(in the rows, 128 means zero)
One hidden turn or mirror swaps the rows below in pairs. Which row is each named row swapped with?
The rows were stretched afterwards, more along some directions than others.
pena: [129 142 139 140 133 129 143 132 125 139 111 140 114 159 131 106 140]
lorup: [142 116 170  80 118 142 156 157 143 135 130 144 138 152 109 121 108]
pefe: [114 138 116 145 121 107 116 141  90 161 134 135 115 158 130 125 178]
vagu: [150 147 160 137 101 142 139 135 134 115 113 151 136 144 113 117 130]
Moda: [122 151 117 161 143 122 126 138 115 133 112 139 122 181 135 118 153]
zoru: [103  98 113 139 147 145 109 137  86 149 135 104 101 116 126 149 165]
dupot: [143 108 151  90 132 138 139 142 140 123 162 152 132 119 136 144 116]
Mapu: [ 94 129 104 156 146 137 124 139 110 167 119 129  92 147 136 141 169]
ganiv: [118 118 118 121 143 132 123 145 139 148 163 111 122 132 131 126 123]
lalo: [119 103  92 128 119 140 148 127 120 133 125 136 105 117 117 155 137]
bopi: [153 156 158 111 105 133 142 141 161 107 121 154 145 158 119 121 123]
Kigug: [141 127 112 144 129 127 125  91 109 108 136 129 130 112 122 127 132]
zut: [149 136 160  97 111 126 114 136 158 111 142 137 149 115 141 148 112]
Nido: [115 124 143 147 127 114 110 154 100 146 118 116 121 162 141 115 152]
gusaz: [153 124 165  62 113 132 136 140 138 105 148 125 149 104 117 125  86]
Mez: [118 121 137 115 119 139 145 144 139 131 132 116 112 142 121 156 120]
mesis: [154 113 155  81 110 153 161 110 154 103 148 143 139  85 117 147  84]
dap: [117 125 113 161 131 144 112 124  97 114 102 128 114 136 117 130 156]
Ruk: [123  87 144  94 116 135 150 133 126 125 143 144 124 128 142 156 109]
bedu: [138 146 136 126 132 120 124 133 143 129 115 140 162 136 141 106 134]
poma: [147 113 146  97 133 121 114 155 118 137 118 144 132 140 152 125 118]
gude: [169 142 161  72  86 137 125 113 158 105 127 130 139 105 132 146  96]
Sonip: [134 137 159 130 130 113 110 146 131 121 126 132 142 151 156 122 118]
Miteb: [135 178 139 126 144 115 115 144 116 143 123 121 132 158 135 142 155]
Rero: [111 119 100 120 151 119 116 136  98 130 132 105 113 138 139 148 156]
gakev: [153 141 161 135  92 137 134 121 129 108 128 154 144 134 108 114 126]
difi: [127 131 132 136 130 112 134 131  87 131 124 142 118 169 138 107 156]
Fudin: [128 145 103 141 139 105 107 124 106 126 137 121 123 133 133 125 165]
mib: [130 128 136  97 134 129 143 131 144 123 136 107 127  93 127 143 123]
Guro: [135 116 100 106 109 136 138 116 127 122 131 141 107 104 124 159 132]
vor: [120  96 113 111 162 131 126 143 111 126 128 128 118 130 154 158 135]
Zavos: [139 112 140  95 100 140 125 142 142 112 104 134 116 120 132 151 102]
somik: [122 100 141  92 117 153 160 133 144 137 125 133 127 130 115 153 115]
Movil: [141 153 123 124 102 124 133 114 114 135 117 137 132 137 118 108 146]
vakas: [115 156 105 137 136 125  94 127 103 140 120 122 121 124 145 131 160]
Zuvu: [106 132 101 161 122 123 138 125 128 133 127 132 107 137 120 152 152]

Movil swaps with mesis
Guro swaps with gakev
Kigug swaps with gude

